In the rows, zero is written as 128.
The rows of A fall into several groups, and each row is roughly a mix of its group's hidden directions.
A (165 x 10):
[[120  82 131 126  98  94 142 148 117 122]
 [134  85 142 124  91 102 143 126 153 134]
 [155 165 102 124 138 102 149 120 147 104]
 [172 126 117 118  92 147 154 153 131 129]
 [162  98 134 135 135 152  94 106 137 151]
 [167 105 148 113 109 124  90 116 149 127]
 [159 143 107 143 150 131 132  77 132 137]
 [155 124 139 112 139 176 129  99 148 144]
 [145 121 130 122 156 108 152 169 160 140]
 [113 154 125 108 148 108 159 160 157 118]
 [ 80 137 111 136 131 128 161 123  94 125]
 [112 107 139 126 128  92 113 172 103 114]
 [112 176 121 145 162 142 111 137 142 138]
 [111 126 125 131 141 100 120 163  85 103]
 [111 127 142 106 112 138 126 187 142 123]
 [142  98 132 138 135 119  99 150 151 171]
 [135 152  95 128 125 143 132  75 115 120]
 [182 110 139 129 106 123 103 134 150 129]
 [169 134 139 148 166 148 136 149 111 114]
 [ 89 133 118 117 107 114 165 105 105 115]
 [ 97  94 121 114 136 112  96 125 134 164]
 [ 78  97 120 104 148 132 130 130 127 151]
 [ 71 138 134 113 140 126 130 108 103 115]
 [144  93 147 123 109 137  79 113 123 135]
 [167 101 116 130 103 122 129 139 166 148]
 [162 129 139 111 106 109 136 124 166  95]
 [114 154 158 133 135 105 159  90 140 140]
 [135 101 103 121 108 131  95  83 123 119]
 [151 168 148 140 149 131  96 136 154 139]
 [186 122 134 164 131 124 116 124 119 124]
 [151 134 118 156 124 128 162 172 133 149]
 [102 173 101 120 120 134 151 123 106 108]
 [ 87 126 108 146 116 136 143 116  86 112]
 [112 130 115 132 154 125 109 161  79 119]
 [134  87 142 109 100  87 136 129 145 124]
 [ 97 154 130 112 129 106 176 114 137 122]
 [168 115 150 117 122 130  85 126 155 134]
 [127 176 119 133 146 117 172 140 128 138]
 [ 78 140 117 128 136 128 168 126 105 120]
 [ 75 143 125 114 152 133 121 114 102 111]
 [161 133 115 115 107 156 139 173 132 142]
 [170 103 141 139 136 120 154 161 149 131]
 [127 142  94 156 133 118 175 133 115 109]
 [ 78 157 130 101 152 132 142 119 120 131]
 [111 102 146 125 118 157  81 113 111 138]
 [109 143 144 139 130 105 171  90 116 138]
 [158 167 127 124 154 114 121 140 165 116]
 [154 154  98 144 143 132 107  86 121 128]
 [154  99 121 163 133 141 116  99 149 152]
 [167  89 128 135 124 117 114 138 156 155]
 [134 173 123 139 158 142 104 132  96 120]
 [105  79 119 119 104 133 145 135 100 115]
 [125 119 147  87  90  95 125 109 131 130]
 [158 121 159 102 124 120 124 146 169 148]
 [ 96 159 100 139 139 126 167 132 106 126]
 [ 97 160 126  98 132 126 143 154 108  99]
 [138 155 120 112 129 166 166 159 131 131]
 [113 111 117 111  86  99 103 102 116 119]
 [110 169 123 143 161 156 107 119 109 131]
 [100 150  89 148 141 141 139 117  92 126]
 [125 183 119 125 154 150 131 115 116 106]
 [108  94 129 118 102 108 131 164 132 159]
 [161  99 155 122 120 127  87 121 150 124]
 [ 75 157 121 109 129 141 120 104 117 125]
 [ 79 132 141 122 108 125 138 116 148 165]
 [138  83 136 147 100 100 124 109 147 117]
 [168 119 132 111  91 114 127 115 155 104]
 [161 100 145 115 108 129  87 108 143 122]
 [102 134 138 123 146 124 102 178 129 155]
 [160 150 121 122 125 166 159 159 128 139]
 [ 86 115 124 124  97 123 146 112  93 112]
 [180 110 119 138 108 126 128 138 162 142]
 [106 165 115 116  93 137 157 121 127 102]
 [141 174 105 127  89 140 144 126 140 116]
 [181 130 119 143 117 138 133 165 143 135]
 [138 147 125 119 137 175 140  98 156 147]
 [136 139 122 124 164 110 141 179 149 123]
 [156 163 130 150 155 166 134 141 119 133]
 [149  83 126 129 112 108 112 131 160 153]
 [161 104 144 124 128 119 168 156 152 132]
 [ 88  93 149 124 153 114 110 118 126 150]
 [163  84 130 134 131 115 109 145 140 158]
 [138 108 109 123 103 121 115 142 168 167]
 [132 145 127 122 153 114 139 186 149 129]
 [131  86 122 120  99 104 117 122 162 149]
 [170 154 126 147 112 168 145 122 121 124]
 [136  65 113 124 118 138 144 139 115 131]
 [133 110 113 120 105 154  79 150 119 114]
 [115 164 110 142 139 157  95 115 100 131]
 [134 160 131 141 163 160 104 118 154 142]
 [144 134 120 131 107 145 159  84 157 140]
 [ 91 148 102 140 136 126 167 130 100 123]
 [146 148 121 135 134 164 138  85 155 144]
 [134 155 113 149 149 155  97 113 146 158]
 [139  87 143 157 128  92 103 144 129 128]
 [156 105 126 145 125 154  79 138 112 133]
 [113  88 148 118  79 128 132 121 113 123]
 [109 154 116 137 148 117 177 155 125 140]
 [101 126 104 147 132 131 180 133 105 120]
 [129 158 108 127 145 176 141 102 141 138]
 [129  84 136 108 104  96 145 142 153 130]
 [ 97 125 106 146 128 129 179 130 102 122]
 [150 155 103 125  91 141 152 153 141 111]
 [137 127 129 141 111 146 103  70 113 132]
 [170  91 113 133 151 133 105 136 149 136]
 [118 137 148  72 109 142 150 138 136 115]
 [108  84 128 113 102  91 133 117 144 125]
 [118  68 129 118 104 125 139 148 118 129]
 [117 129 135 136 180 137 100 148 103 143]
 [ 85 120 124 124 133  99  91 102 118 119]
 [118 176 125  94 134 165 137 122 132 132]
 [116 155  80 118 122 136 120 112 106 100]
 [153  90 134 136 118 113 111 136 157 164]
 [165 140 137 150 173 141 109 141 115 122]
 [105 170 133 116 151 146 105 152 151 139]
 [120 139 112 145 122 120 187 154 124 126]
 [125  81 131 138 104  89 138 146 115 123]
 [161  98 134 117 104 114 161 152 149 124]
 [126 104 147 118 116 147  74 108 119 136]
 [183 132 115 139 107 134 134 148 154 135]
 [ 87 129 157 112 104 128 167 139 125 128]
 [163 126 123 131 132 128 139 134 105  73]
 [ 97 115 141 123 124 159  83 109 109 131]
 [158 138 111 111 153 130 134 133 180 133]
 [ 86 139 121 135 125 124  92  91 116 116]
 [108 120 121 131 142 106 123 166  83 111]
 [138 167 109 141 157 123 170 114 122 134]
 [146 176 119 121 137 166 138 143 107 130]
 [151 151 126 133 128 169 174 140 134 131]
 [ 89 162 118 133 140 147 102 102 110 121]
 [136 153 123 106 120 168 160 158 132 141]
 [112 130 139  76 101 128 157 142 122 113]
 [ 79 122 131 125 143 107  91 105 125 132]
 [138 148 109 139 132 139 158  88 118  91]
 [141 102 121 120  84 118 149 128 165 142]
 [112  78 124 109 104 110 140 115 150 140]
 [ 86 118 128 112 102 116 145 102 104 104]
 [ 86 163 122 100 109 119 135 122 137 103]
 [130 170 121 113 135 171 155 145 120 135]
 [124 172 114 133 146 112 175 120 125 136]
 [174 101 123 138 161 137 120 140 151 141]
 [117 177 129 121 166 150 136 130 107 127]
 [130 151 122 175 168 132 106 125 138 138]
 [178 125  99 154 118 126 146 128 140 108]
 [124 195 126 128 139 129 111 121 137 120]
 [120 144 134 146 160 144  92 148 153 156]
 [114 104 141 133 132 157  76 110 114 127]
 [171 139 134 137 134 157 162 156 136 137]
 [102  79 123 105 112 116 141 124 148 147]
 [168 136 133 134 132 159 164 155 138 141]
 [ 84 118 126 115 171 136 115 135 108 144]
 [109 128 135 136  99 142 107  85  94 120]
 [ 87 134 106 139 136 122 169 124  98 121]
 [ 71 148 125 103 141 124 121 109 116 132]
 [143 102 152 127  93 102 136 116 164 139]
 [137  79 124 124 129 112 105 139 148 162]
 [102 170 107 111 133 147 115 115  94 127]
 [ 85 119 121 106  88 116 142 109 144 134]
 [159 148 118 155 112 142 117  90 102 115]
 [141 105 157 126 131 138 114 178 151 142]
 [174  98 123 134 110 119 128 133 165 141]
 [101 131 114 105 108 114 160 143 102  96]
 [ 99 165 108 109 131 134 153 140 103 104]
 [102 170 122 123 152 153 138 128  99 109]
 [ 95 109 120 118 107 114 141 167 131 161]]

In each list below, one row fits none of the groups, and each other row fits one group, some only roughly. Which row is it?
    K810: [109 119 138 125 144 147  78  95 113 121]
    K451: [121 158 131 127 165 113 160 160 146 142]
    K953: [160 133 127 147 123 127 143  77 118 101]
    K666: [145 105 144 147 131  86 102 138 101 112]
    K805: [161 136 136 150 171 142 108 151 125 146]
    K887: [145 105 133 132 135 145  72 103 126 122]
    K583: [116 164 130 131 166 128 110 152  99 108]
    K228: [138 138 129  94 123 170 101 110 137 155]
    K236: [116 137 108 112 140 107 136 169 159 158]
    K985: [106 152  97 116 106 143 134  95 103 108]
    K352: [132 172 132 113 137 135 144 121 108  82]
 | K236
    K789: [ 97 136 118 116 141  89  93 103 138 140]
    K871: [ 72 123 110 100 119 117 109 116 128 128]
    K196: [152 122 132 147 164 136  97 144 141 165]
    K87: [134  96 126 131  96 143  96  97 112 107]
    K251: [104 143 141 125  91 137  95  95 113 112]
    K813: [190 128 135 155 126 122 124 138 133 112]
    K981: [132 101 136 129 100 142  83  98 112 119]
    K665: [ 69 126 121  95 122 113 113 124 126 125]
    K225: [113 131  98 130 105 138 119  83  98 111]
    K221: [161  95 123 151 162 120 146 149 133 147]
    K543: [116  89 122 114  98  89 103 119 127 120]
 | K789
    K668: [ 93 165 133 113 170 138 136 122 114 131]
    K838: [133  94 142 111  79 122 116 105 124 112]
    K23: [112 123 111 128  90 130 129  94 105  91]
    K427: [115 152 137 109 143 108 174 140 159 129]
    K123: [142 103 145 117 112 154  81 142 148 136]
    K65: [ 83 114 123 115 152 113 108 103 110 107]
    K472: [ 85 160 133 119 162 135 142 105 117 124]
    K125: [142 112 119 142 114 157  82 112 100 119]
    K723: [139  90 124 121 114  86 153 155 120 126]
    K756: [121 111 126 106 130 137 159 175 154 145]
    K399: [127  91 132 115  94  85 113 117 130 116]
    K575: [129 105 124 129 104 143  90  92 107 107]
 | K723
